[[ 49.8 -60.0 -25.2]
 [ 59.4 -62.4 -26.6]]
=>
[[-60.0 -25.2]
 [-62.4 -26.6]]

[[ -1.0  11.9 -41.5  37.8]
 [ 10.2 -22.1   1.7 -31.0]
 [-13.7   0.9  24.1  50.5]
 [ -1.5   7.2 -25.1 -53.8]
 [-15.5  -9.2   3.9   6.7]]
=>
[[ 11.9 -41.5]
 [-22.1   1.7]]

[[  0.2   5.9  -3.4   3.3   4.6]
 [  8.4 -49.2  66.3 -47.0 -46.0]]
=>
[[  5.9  -3.4]
 [-49.2  66.3]]

[[71.9 46.7 17.0 17.3 -3.4]
 [20.9 -3.4  3.9  5.4 -2.1]
 [35.6  8.2  9.7 20.6  5.1]]
=>
[[46.7 17.0]
 [-3.4  3.9]]

[[ 21.3 -72.0 -10.2   6.8]
 [-64.0  56.0  -4.4  13.2]
 [-44.7  22.4  32.2 -27.2]]
=>
[[-72.0 -10.2]
 [ 56.0  -4.4]]

[[  2.8   2.3 -19.2  -2.9]
 [ 44.3 -20.9 -33.9  42.0]
 [-17.0   3.0 -24.5 -73.3]]
=>
[[  2.3 -19.2]
 [-20.9 -33.9]]

[[ 59.4  21.0 -13.8 -57.3]
 [ 65.0  16.3  -8.5 -51.5]
 [-56.6 -15.0   9.1  40.0]
 [-47.7 -15.5   9.0  59.5]]
=>
[[ 21.0 -13.8]
 [ 16.3  -8.5]]
---
[[-24.3 -33.5  -9.7 -18.6 -13.2 -38.2 -21.6  12.9  -2.9  17.1 -28.0 -20.4
   54.4]
 [ 24.1  36.1   7.2  31.1  23.5  39.9  18.1 -16.1   3.2 -18.0  29.4  20.4
  -48.1]]
=>
[[ 24.1 -24.3]
 [ 36.1 -33.5]
 [  7.2  -9.7]
 [ 31.1 -18.6]
 [ 23.5 -13.2]
 [ 39.9 -38.2]
 [ 18.1 -21.6]
 [-16.1  12.9]
 [  3.2  -2.9]
 [-18.0  17.1]
 [ 29.4 -28.0]
 [ 20.4 -20.4]
 [-48.1  54.4]]

[[-35.6  41.8 -31.0]
 [ 27.2 -40.3  22.0]
 [ 31.9 -41.0  23.6]
 [-67.5  24.3  30.6]
 [ 13.5  -2.1 -37.9]
 [ 28.2 -39.9  19.7]
 [ 26.8 -38.6  22.2]
 [ -2.5  35.4 -16.6]
 [ 56.1 -22.4  26.7]]
=>
[[ 56.1  -2.5  26.8  28.2  13.5 -67.5  31.9  27.2 -35.6]
 [-22.4  35.4 -38.6 -39.9  -2.1  24.3 -41.0 -40.3  41.8]
 [ 26.7 -16.6  22.2  19.7 -37.9  30.6  23.6  22.0 -31.0]]

[[  5.0  61.9 -20.5 -14.7  30.4]
 [  4.0  72.1  -3.1  27.8  -6.2]
 [-10.8  22.7  22.6  11.3  13.2]
 [  6.5  38.2  23.2  -3.9 -17.8]
 [ -3.0  54.9  42.9 -20.8 -17.6]
 [-12.6 -58.8  -3.2  -7.6  -4.4]]
=>
[[-12.6  -3.0   6.5 -10.8   4.0   5.0]
 [-58.8  54.9  38.2  22.7  72.1  61.9]
 [ -3.2  42.9  23.2  22.6  -3.1 -20.5]
 [ -7.6 -20.8  -3.9  11.3  27.8 -14.7]
 [ -4.4 -17.6 -17.8  13.2  -6.2  30.4]]

[[  0.8   2.7 -23.2  37.7   5.1  -7.0   5.6 -16.6   4.8  19.4 -20.9   7.6
  -32.1]
 [ -8.2  -1.1 -11.6  58.4  -5.6   4.1  -3.4   7.6  19.0  -5.5  -0.8  -3.4
   28.7]
 [ -4.2  -4.0 -12.9  18.6   1.5  -1.1  -4.9  -2.4   2.8 -18.3   1.4  -7.6
   -6.4]
 [  7.6  -5.0   5.3 -31.8  -6.5   2.5  -2.9  -0.5  -4.8 -13.2 -12.2   3.7
  -21.9]
 [  5.9  -0.5   3.0  11.9   0.7  12.6  -1.7  -6.1  15.4 -18.0  10.2   0.9
   13.9]]
=>
[[  5.9   7.6  -4.2  -8.2   0.8]
 [ -0.5  -5.0  -4.0  -1.1   2.7]
 [  3.0   5.3 -12.9 -11.6 -23.2]
 [ 11.9 -31.8  18.6  58.4  37.7]
 [  0.7  -6.5   1.5  -5.6   5.1]
 [ 12.6   2.5  -1.1   4.1  -7.0]
 [ -1.7  -2.9  -4.9  -3.4   5.6]
 [ -6.1  -0.5  -2.4   7.6 -16.6]
 [ 15.4  -4.8   2.8  19.0   4.8]
 [-18.0 -13.2 -18.3  -5.5  19.4]
 [ 10.2 -12.2   1.4  -0.8 -20.9]
 [  0.9   3.7  -7.6  -3.4   7.6]
 [ 13.9 -21.9  -6.4  28.7 -32.1]]

[[ 15.2  24.3 -20.1 -52.3  14.9  -4.6 -54.5  12.7 -19.5]
 [ 12.2  28.1 -19.3 -50.8  19.7   2.2 -58.5  10.5 -19.9]]
=>
[[ 12.2  15.2]
 [ 28.1  24.3]
 [-19.3 -20.1]
 [-50.8 -52.3]
 [ 19.7  14.9]
 [  2.2  -4.6]
 [-58.5 -54.5]
 [ 10.5  12.7]
 [-19.9 -19.5]]

[[-18.0  -1.8  -4.7   8.5]
 [ -1.9   8.8  -9.0   0.2]
 [-11.4   1.0   0.9  -6.5]
 [ 49.6 -14.5 -17.4   1.5]
 [ -6.4  -3.4  -3.3   3.3]
 [  5.8  -7.9  -6.8   5.5]
 [-11.5   8.0 -11.7   9.6]
 [ -6.5  -3.5  -3.0   3.2]
 [ 15.5  20.7  25.2  58.9]]
=>
[[ 15.5  -6.5 -11.5   5.8  -6.4  49.6 -11.4  -1.9 -18.0]
 [ 20.7  -3.5   8.0  -7.9  -3.4 -14.5   1.0   8.8  -1.8]
 [ 25.2  -3.0 -11.7  -6.8  -3.3 -17.4   0.9  -9.0  -4.7]
 [ 58.9   3.2   9.6   5.5   3.3   1.5  -6.5   0.2   8.5]]

[[-44.9  -9.8 -69.3 -26.7  41.5  39.9]
 [-55.2 -16.1   5.0  -9.0 -47.8  58.6]
 [-34.7 -52.2 -16.9  -3.1 -57.9 -45.4]
 [-19.3  72.7  67.5 -54.0 -31.9  -0.8]
 [ 43.8  -7.2 -25.9  18.7 -16.9  17.5]
 [-16.8 -47.9  -3.0 -59.3  31.0  56.7]
 [-18.1 -56.2  -9.8 -60.8  34.5   0.4]]
=>
[[-18.1 -16.8  43.8 -19.3 -34.7 -55.2 -44.9]
 [-56.2 -47.9  -7.2  72.7 -52.2 -16.1  -9.8]
 [ -9.8  -3.0 -25.9  67.5 -16.9   5.0 -69.3]
 [-60.8 -59.3  18.7 -54.0  -3.1  -9.0 -26.7]
 [ 34.5  31.0 -16.9 -31.9 -57.9 -47.8  41.5]
 [  0.4  56.7  17.5  -0.8 -45.4  58.6  39.9]]
---
[[-38.1 -42.9  -9.4  42.3  51.2]
 [-68.9 -71.3 -38.0  57.7  69.4]
 [  2.1   0.4 -22.7 -38.5 -40.1]]
=>
[ 51.2  57.7 -22.7]

[[-56.6  52.3 -42.3]
 [-14.6  53.7 -37.5]
 [ 36.8 -55.0  27.7]
 [ 43.5 -61.9  30.4]]
=>
[-42.3  53.7  36.8]

[[ 27.1 -19.7 -51.9  66.5]
 [ 71.8 -32.0  65.4 -20.5]
 [ 71.6  -8.5 -58.0  12.2]]
=>
[66.5 65.4 -8.5]

[[-18.1 -62.3 -22.8  22.2]
 [-28.8 -53.8 -18.8  18.2]]
=>
[ 22.2 -18.8]

[[-48.2   1.8]
 [ 15.8 -70.8]
 [ 34.2  29.5]]
=>
[ 1.8 15.8]

[[  9.1 -12.2   7.3]
 [ -5.4  -3.7  -3.5]
 [-15.7  -2.8  -4.5]
 [ 64.9 -74.1  70.7]]
=>
[  7.3  -3.7 -15.7]

[[  7.5   7.0 -12.3 -14.9]
 [-75.0   1.0  19.2  19.6]]
=>
[-14.9  19.2]
---
[[ 23.1  10.7  -8.7 -30.5]
 [-28.4 -42.1  43.5   5.4]
 [-28.7 -13.0   8.5  34.6]
 [-27.9 -17.0   9.3  35.0]
 [ 37.6  69.7 -63.0  -7.6]]
=>
[[ 23.1  10.7]
 [-28.4 -42.1]]

[[ 56.3 -45.9 -23.9  33.9]
 [-60.9  23.4  73.0  57.2]]
=>
[[ 56.3 -45.9]
 [-60.9  23.4]]

[[-20.7  -1.6   1.7 -58.7]
 [-65.6  54.8  62.4  33.9]
 [  4.5 -11.0  -2.9  38.8]
 [ -3.1 -18.4 -14.6 -59.9]
 [ -8.2   6.0  10.4  43.1]]
=>
[[-20.7  -1.6]
 [-65.6  54.8]]

[[ -2.5   2.0  36.0 -22.2  74.9]
 [-25.1 -15.8  37.4  50.2  67.1]
 [  1.4  10.8  12.4  46.3  68.6]
 [-11.3  19.0  21.7  43.2  38.5]]
=>
[[ -2.5   2.0]
 [-25.1 -15.8]]

[[32.8 58.1]
 [23.1 14.1]
 [22.3 14.8]]
=>
[[32.8 58.1]
 [23.1 14.1]]

[[-45.7 -48.4 -37.4  61.5]
 [ -3.7  74.0 -27.8 -43.5]
 [-20.3  22.9  13.1 -73.7]
 [ 27.5 -32.3  41.6 -51.5]]
=>
[[-45.7 -48.4]
 [ -3.7  74.0]]
